Each path below is one point turned by a fixed rotation once a step. After each direction that follows a path, write how fast that rotation turns it, in deg/step (0 if it stays still).
Each turn is a multiple of 5 degrees from 10 to 175, or 0.
Each row of a path follows its step; steps can be skipped.
Path 1:
step 2: [ -2.3  -8.5  14.6  24.5  13.0 -15.1 -19.4 -16.2 -11.8   8.0   4.9 -21.7
  -2.6   6.9 -10.2   9.4  -0.7   3.8  -1.8  -4.0   5.9  -1.9   6.7   3.1
 -21.1  -9.7   3.7  17.6  20.6   0.2  -4.1  -9.6   1.1  15.4 -21.7  12.2
   2.2  10.6  -7.0  10.9 -13.5   4.8  -8.4  -8.7]
step 7: [-25.9 -10.7   8.6 -12.1  -1.0   1.6 -23.0 -20.1  -6.4  -3.7 -11.5 -22.1
  15.5  -8.7  13.0  -5.0 -10.9  -7.3  -5.4  -2.4   2.7  -9.2  -1.5  -4.8
  -3.6 -17.0   4.9   7.2  -6.6  15.5  -9.0   1.6 -25.6  -1.6  16.3  18.6
  -0.4  13.2  -0.6   0.7   1.2   2.8  -1.7  16.5]
step 11: [-12.1  -9.1  14.4  24.2  24.6   2.2 -22.9   3.2   5.0  -7.3 -12.8 -18.2
  -2.7   8.4   4.2   2.9  11.1 -11.8   7.0 -17.0  19.5  -4.1   7.1  -2.0
 -16.9 -14.9   8.1   1.7   2.9   4.9  16.2   8.5  12.5  24.0  -4.4  -7.3
   2.0  -1.2  12.7   6.7   2.9   0.9  -0.1  -3.2]
step 14: [  3.6  -7.5   1.0  15.1  12.6 -17.5   4.4   5.6   6.9  -6.6  -3.9 -18.2
   0.9  -5.5  -7.0  -7.3  -4.2  -4.5   0.0  -7.7  -1.1 -26.8  10.9  10.4
 -16.1 -29.2  19.3  10.4  11.1  -2.3 -14.5 -11.2  -1.5  21.2   2.9   3.1
   9.6   9.6   4.7 -14.1   0.5 -11.6 -17.4   8.6]
step 16: [-13.3  -9.3   6.1  -5.9  12.4   3.0 -11.6  -3.7  -4.2  20.0  -3.4 -13.8
  -0.1   8.5  -0.2 -10.8   1.5 -12.7 -10.1 -11.2   0.1 -18.4   3.4  19.1
   6.6   2.3 -24.1  14.4  -4.5  21.9  -1.6  -4.6 -12.7   5.8  22.1  11.6
  -3.0   0.8  22.6  17.9  -2.6 -11.8  -2.7  15.4]
step 18: [ -9.4  -0.8  -8.0   8.2   6.2   0.1  -7.5  -4.4  14.3  17.4  -0.4 -20.0
   6.9  -5.0  -8.3  21.6 -29.3 -10.6 -11.7 -22.7 -10.1  -4.2 -14.1  -0.3
  -6.8  -2.2   7.4 -17.4   2.6  13.7  -1.8  16.6 -21.4   8.0  -8.2 -12.2
   5.2   0.0  14.1   5.6  -0.2   3.3  -9.7 -12.5]
step 21: [ -4.3  12.0  12.0   6.6   9.8   0.5 -11.4   0.1  32.0   6.2  14.6 -10.9
  -9.5 -10.2   6.0   5.6 -11.4   4.9 -10.2 -19.4   5.2  -2.5  13.5   2.7
  -7.0   9.3  10.5  18.1   8.6   6.1  31.5   7.9 -18.3  16.1  11.7  -5.7
   5.4   0.2   2.3  -1.4  -0.7  -1.3 -14.5   0.0]
Speeds:
[ 3.5  2.0  3.2 -2.2 -2.9  4.1  0.5 -2.2  7.9 -0.5 -1.4  2.9 -5.7 -1.4
 -2.8  4.6  1.4  0.5 -1.3 -1.2 -2.0  2.5 -3.1 -1.3  1.9 -1.9 -1.8  0.2
 -1.4  5.0 -3.9 -0.1 -8.5 -1.9  5.4 -1.9 -4.4 -1.5 -4.2  6.8  3.8  0.8
 -1.2  0.2]
120
[-1.3  0.4  3.9  3.0  4.1  3.6  1.5  0.6 -4.6  0.8 -1.6 -0.7  4.2  3.3
  0.6 -0.5  1.9  4.5 -1.9 -0.4 -3.5 -6.6  1.2 -0.9 -0.6 -3.9 -3.8  0.8
 -3.0 -3.8 -2.2  2.6  5.2 -2.1  8.0  5.6 -2.1  3.7 -4.8  3.3  5.5  3.2
 -0.2 -2.1]
120
[-1.0 -2.1 -5.3  1.1 -7.5 -3.8  1.8 -4.7 -1.2  1.9 -3.6 -5.5 -1.1  1.9
 -0.1  4.1 -0.6 -3.6 -0.6 -0.8  0.8 -4.3  1.7  1.3 -2.0  0.4 -2.2 -8.9
 -3.8 -0.3 -3.0  1.9  1.5  2.6  6.5 -4.0 -2.0 -0.5  1.4 -2.4  2.8 -4.7
  3.1  4.3]
170
[ 0.9 -0.4 -1.0 -3.2 -2.3  4.6 -2.9  0.4  0.0 -4.1 -3.5  0.6 -3.6  0.4
  0.8  7.5  2.0  0.1  3.9 -1.6 -8.5 -1.1  1.5  7.1 -2.6 -3.8  3.4 -2.4
  6.4 -3.5  3.6 -5.0  4.7  4.3 -0.3 -0.1  0.5  1.9 -0.2  2.1 -2.1 -0.1
 -1.0 -3.4]
120
[ 1.8 -1.4  1.8  2.9 -0.3  5.1  2.1 -1.9 -0.2  1.5 -2.0 -1.0 -6.3  3.6
  4.4 -4.7  4.0 -3.5 -1.3 -2.1  2.3  0.2  1.9 -0.5  3.8  0.3  0.9  2.0
  3.7 -3.7 10.1  3.8 -0.7 -1.6  4.5  3.4 -1.0 -7.1  1.9  1.9 -1.6 -4.8
  0.9  2.8]
70
[-5.1 -1.4  1.4  1.4 -1.9 -2.9  5.1 -2.7 -4.6 -1.3  1.6  1.7 -9.3  0.0
  3.0  1.3 -0.4 -3.0  0.4 -1.3  1.7  2.2 -3.8 -1.4 -3.7  1.1 -3.6  0.1
 -4.1 -1.2  2.6  4.5  0.2  3.1 -1.7 -1.8  6.7  4.3 -0.3  5.4  0.8  3.4
 -4.5 -6.2]
40
